In the data rows, 128 means zero.
Here are some points, each followed by its number:
[ 94  94 190 127  63 144  93 115 127 130 124 100 157 154 195 170 142 141
 157 101 111 141  84  79] 0
[154 153 201 103 109 120 119  89 173 183 100 142 157 162 141 112  77 189
 198 118  99  64 103  91] 1
[137  88 187 147  20 154 110 139 144 140 117 104 186 138 206 162 106 162
 200 104 111 105  92  77] 2
[134  84 150 157 110 126 110 127 140 112 121 112 130 102 155 121 106 141
 126 116 122 120 104 112] 3
[125 102 134 123 120 113 106 130 138 111 153  96 120 103 137 120 125 133
 110 114 126 160 105 117] 4
[145  91 152 124  54 173  77 171 115 149  97  93 205 178 212 142 112 115
 184 126 115  85 117  79] 5
[142  72 176 156  88 141 111 133 129 123 119 122 148 109 182 115  84 138
 165 118 123 115  82  82] 6
[149  94 155 162  95 120 109 130 130 119 134 119 129 102 148 106  95 140
 137 110 135 127  90 103] 7
[121 135 100 117 146 129 136  89 138 155 129 131 110 129 111 127 137 113
 111 135 111 136 115 134] 8
[149 108 129 143 103 141 138 140 120 137 116 134 151 110 130 124 105 151
 122 114 134 116 121 115] 9
[117 168 121 129 147  91 141  95 139 113 135 135  67  81  94 120 145 144
  91 123 135 147 123 141] 10
[164  83 195 123  76 182  82 163 155 159  75 146 186 232 248 184  82 142
 244  88 103  57 131  47] 11
[129 150 127 122 128 104 151 115 121 123 115 118 121 110 140 150 111 128
 100 124 137 108 145  98] 12
[181 116 143 131  93 139  96 206  93 138  93 111 190 209 205 149  67 110
 163 132 108  97 131 121] 13
[145  87 159 166 100 133 100 131 129 117 129 108 143 106 165 109 115 134
 134 107 129 126 108 106] 14
[127  85 154 150  94 125 105 128 119 109 125 105 136  86 161 116 117 143
 127 102 130 136  90  85] 15
[129  93 156 144 113 118 122 106 137 114 127 122 130  82 148 113 109 158
 111 111 147 133  95  93] 16
[ 90 134 138 104 125 157 107  86 178 141  75 131 105 138 116 136 111 163
 148 141  77  82 138 115] 17
[121 255  38  98 255  87 221  49 141 119 158 171  62  95   0  82 227  90
  28 173 154 162 206 246] 18
[146 110 120 161 127 122 127 137 101 106 143 127 127 100 124 102 125 119
 115 135 143 148 125 137] 19
[116 178  86 138 190 100 170  88 121  98 154 150  71  51  11  81 183 113
  58 143 134 166 141 198] 20
[140  87 156 165  99 109 104 133 133 114 126 125 142 108 152 113 106 152
 138 111 130 119  95 105] 21
[100  63 140  94 100 124  99 118 149 132  83 116 147 131 211 160  95 147
 147  98 122 128  87  55] 22
[152  99 147 152 132 121 127 119 131 119 127 136 130  90 137 113 119 138
 108 109 126 125  97 104] 23
[167 167  35  91 152 160 162 220  92 132 170 199 152 218  86 195 150  60
 163 174 144 122 219 197] 24
[ 83 133  98 112 124 129 123 118 146 133 131 144 114 110 151 118 144 127
 119 119 123 138 135 137] 25
[151 107 160 126 132 135 128 115 139 142 119 162 136 134 145 129  90 146
 123 113 113 117 121 101] 26
[140 166  65  88 153 166 157 169 114 136 161 140 150 210 100 181 176  77
 126 143 162 117 192 156] 27
[147 163  91  77 129 171 164 187  98 149 147 135 170 209  82 185 126  56
 175 214 116 121 212 171] 28
[121  57 162 122  74 120  81 147 131 132 112  96 172 157 241 149  83 150
 166 107 119 116  89  58] 29
[153  88 157 169 101 128 112 124 120 105 126 111 139  96 158 112 115 126
 126 103 124 127 108 108] 30
[134  94 147 156 114 115 113 108 133 106 138 113 127  72 160 107 119 139
 109  94 133 151  96  97] 31
[151 125 102 158 138 126 136 145 111  98 157 137 129  89  93 106 141 116
 104 127 145 147 143 157] 32
[132  78 167 127  91 129 119 140 134 118 111 115 150 124 181 143 119 150
 134  96 127 112  97  67] 33
[178 140  67  39 156 130 170 218  89 155 132 168 181 255 137 191 151  91
 161 147 134  99 237 172] 34
[136  85 163 165  75 131 105 133 129 120 124 107 172 109 161 115 106 141
 147 101 132 127  89  81] 35
Which two points above are nearest to each new point? Their numbers follow each, nearest first.
[139 255   0  93 255 151 255  86 107 102 196 178  51 124   0 103 251  44
  79 208 127 181 235 255] 18 20
[147 133 123 158 129 124 135 120 110 108 126 124 122  93 117 104 125 130
  91 116 139 123 130 133] 19 32
[123 174  90 154 180 109 159 101 123 100 153 140  83  63  42  77 166 110
  56 133 141 156 143 182] 20 10
[ 63 164 122  51 114 130 120 125 119 125 114 113  98 127 130 152 175  92
 120 165 129 151 137 128] 25 8
[111 255  33  77 208 114 201  99 104 119 178 151  65 129   0  93 204 106
  53 185 129 162 210 208] 18 20
[131  72 121 108 121 128 113 159 127 127 111 120 163 149 180 140  92 108
 128 133 134 122 115  95] 33 3
[111  64 194 101  48 128  80 125 155 135  98 118 190 170 248 176  76 161
 174  95 103 109  87  55] 29 2
[136 158  95 135 148 128 153 119 109  98 162 141 131 115  84 104 154 106
  99 128 150 143 146 159] 32 19
[143 105 147 126 119 108 151 130 145 136 115 149 136 127 158 143  97 171
 126 105 129 111 123  95] 26 9
[112 203  68 127 190  95 197 101 118 151 117 171 120 112  36 121 207 106
  66 156 129 144 141 178] 20 10
[ 62 154  83  35 123 147 117 124 141 131 109 107  87 141 133 141 157 114
 120 136 159 160 130 158] 25 8
[ 62 134  96  32 154 131 123 124 126 157 143 107 108 172 187 157 163  95
 158 145 130 142 112  92] 25 8
[113 125 207 139 136 154  74  93 204 169 101  86 120 165 157  92  76 167
 182 116  93 139  82 114] 1 17
[108 106 158 135  93 124 113 103 128 125 112 109 143  89 182 140 127 140
 123  96 110 124 105  93] 15 3
[122  83 152 144 100 117 109 125 124 105 126 108 131  88 163 115 117 153
 121  90 131 131  96  92] 15 31
[177 153  92 138 167 122 152 141 110 129 158 140 128 131  72 134 147  93
 103 155 131 151 178 160] 32 19
[155  54 206 130  71 158  89 184 164 180  97 138 194 190 211 212  99 120
 248 116 115  73 123  61] 11 5
[144  42 192  90  59 179 105 174 155 163 105 115 189 235 255 209 119 115
 180  87  86  62 116  46] 11 5
[ 81 255   5  57 255  85 255   1 134 165 142 189   0  93   0  62 255  65
   0 240 144 149 230 255] 18 20
[ 79 255  20 109 255 123 247  62 129 139 194 193  20  53   0  91 250  51
  31 215 126 204 208 255] 18 20
[140 143  98 128 153 131 160 138 118 103 143 146 118 144  76 130 151  96
 102 152 135 137 152 169] 32 8
[142 255  23  84 255 161 255 147 109 129 220 192  64 170   0 149 255  81
  97 208 143 151 255 255] 18 24
[114 175  96 146 177 106 143  87 135 100 153 126  78  58  40  69 167 116
  57 139 140 171 145 179] 20 10
[120  93 161  82  94 113 121 147 139 158  85 129 205 204 226 184  67 153
 193 120 152 106 119  79] 29 22
[130  90 132 154 121 119 123 120 124 108 133 137 140  95 131 124 130 128
 101 112 139 132 103 119] 23 16
[ 13 115 156  94  99 116  43  63 162 157  80  58  70 123 138  85 115 160
 203 124  92 129  46 132] 17 0
[128 182  87 150 189 109 164 106 118  96 142 144  85  73  19  81 180 113
  57 142 147 146 148 196] 20 10
[139 123 199  97 130 161  94 102 160 165  76 103 131 181 171 156  99 195
 135 100 109  69 106  55] 1 33
[134 135 124 112 117 130 116 188 115 154 127 114 180 176 188 151  71 115
 176 129 137 101 143  98] 13 5
[140  97 178 141  97 146 121 136 131 152 119 137 141 162 137 151  83 148
 141 117  99 104 108  84] 26 33
[115 110 125 127 120 125 120 121 142 178  99 123 131 163 123 109 122 142
 156 179 111 122 109 145] 8 9
[146 255  30 119 254 137 240 148  82 132 170 210 101 143   0 131 223  57
  87 190 158 147 255 236] 18 20
[179 140 139 147  97 137 115 165 100 134 113 101 140 206 160 127 118 113
 152 152 113  79 141 140] 13 9
[132  64 206 119  71 141  90 144 149 156 112 118 166 142 243 171 111 137
 167 102 109 109  85  56] 29 2
[161 149  70 117 143 142 154 173 110 128 156 144 149 176 136 172 135  91
 118 157 140 127 185 157] 27 28
[136 144 104 151 149 129 146 128 124  94 172 144 113  93  70 101 152 101
 115 135 136 153 145 168] 32 19
[125 211  65 135 200  97 185  83 115 110 161 148  68  69   0  68 193 102
  58 155 150 172 167 195] 20 18
[121 155 185  91 155 116  90 107 145 180  88 139  57 156 128 147 101 179
 119 129  99  49 105 107] 17 26
[113 165 126 108 171 115 133  84 153 148 107 152  99 142  96 107 128 138
 147 139 111 110 117 135] 8 17
[131  95 132 165 115 124 118 127 132 107 136 127 134 101 142 106 113 117
 123 128 129 151 124 131] 19 3
[155  96 122 108 127 127 148 130 142 135 107 176 158 137 149 177  98 148
 105  97 120  96 112  78] 26 9
[148 168 179 100 157 161 126 106 171 189  82 154 126 154 174 142  83 170
 189 106 108  88 123  75] 1 26
[127 255   0  48 255 131 255  49 111 106 160 182   1 138   0  78 250  89
   7 211 155 173 255 255] 18 20
[ 98  95 127  95 119 108  88 145 133 130 118 110 130 129 218 171 108 163
 143 114 117 154 106  73] 22 33
[101  81 158 127  93 123 113 108 143 120 107 106 127  86 187 126 113 144
 115 104 119 138  85  73] 15 16
[137  91 119 118 123 104 113 134 117 112 144 120 134 122 159 146 119 135
 126 101 153 140 125 108] 4 3
[105 196  96 128 183 115 184  60 134 117 153 163  82  74   3  99 165 135
  87 145 133 131 163 189] 20 10
[107 143 128 153 135 109 143  99 133 134 135 132 105  78 109 107 144 132
 100 107 135 145 119 137] 10 8
[118  87 157 112  71 166 104 149 117 136  91  93 182 179 200 137  94 117
 158 116 124 107 102  87] 5 29
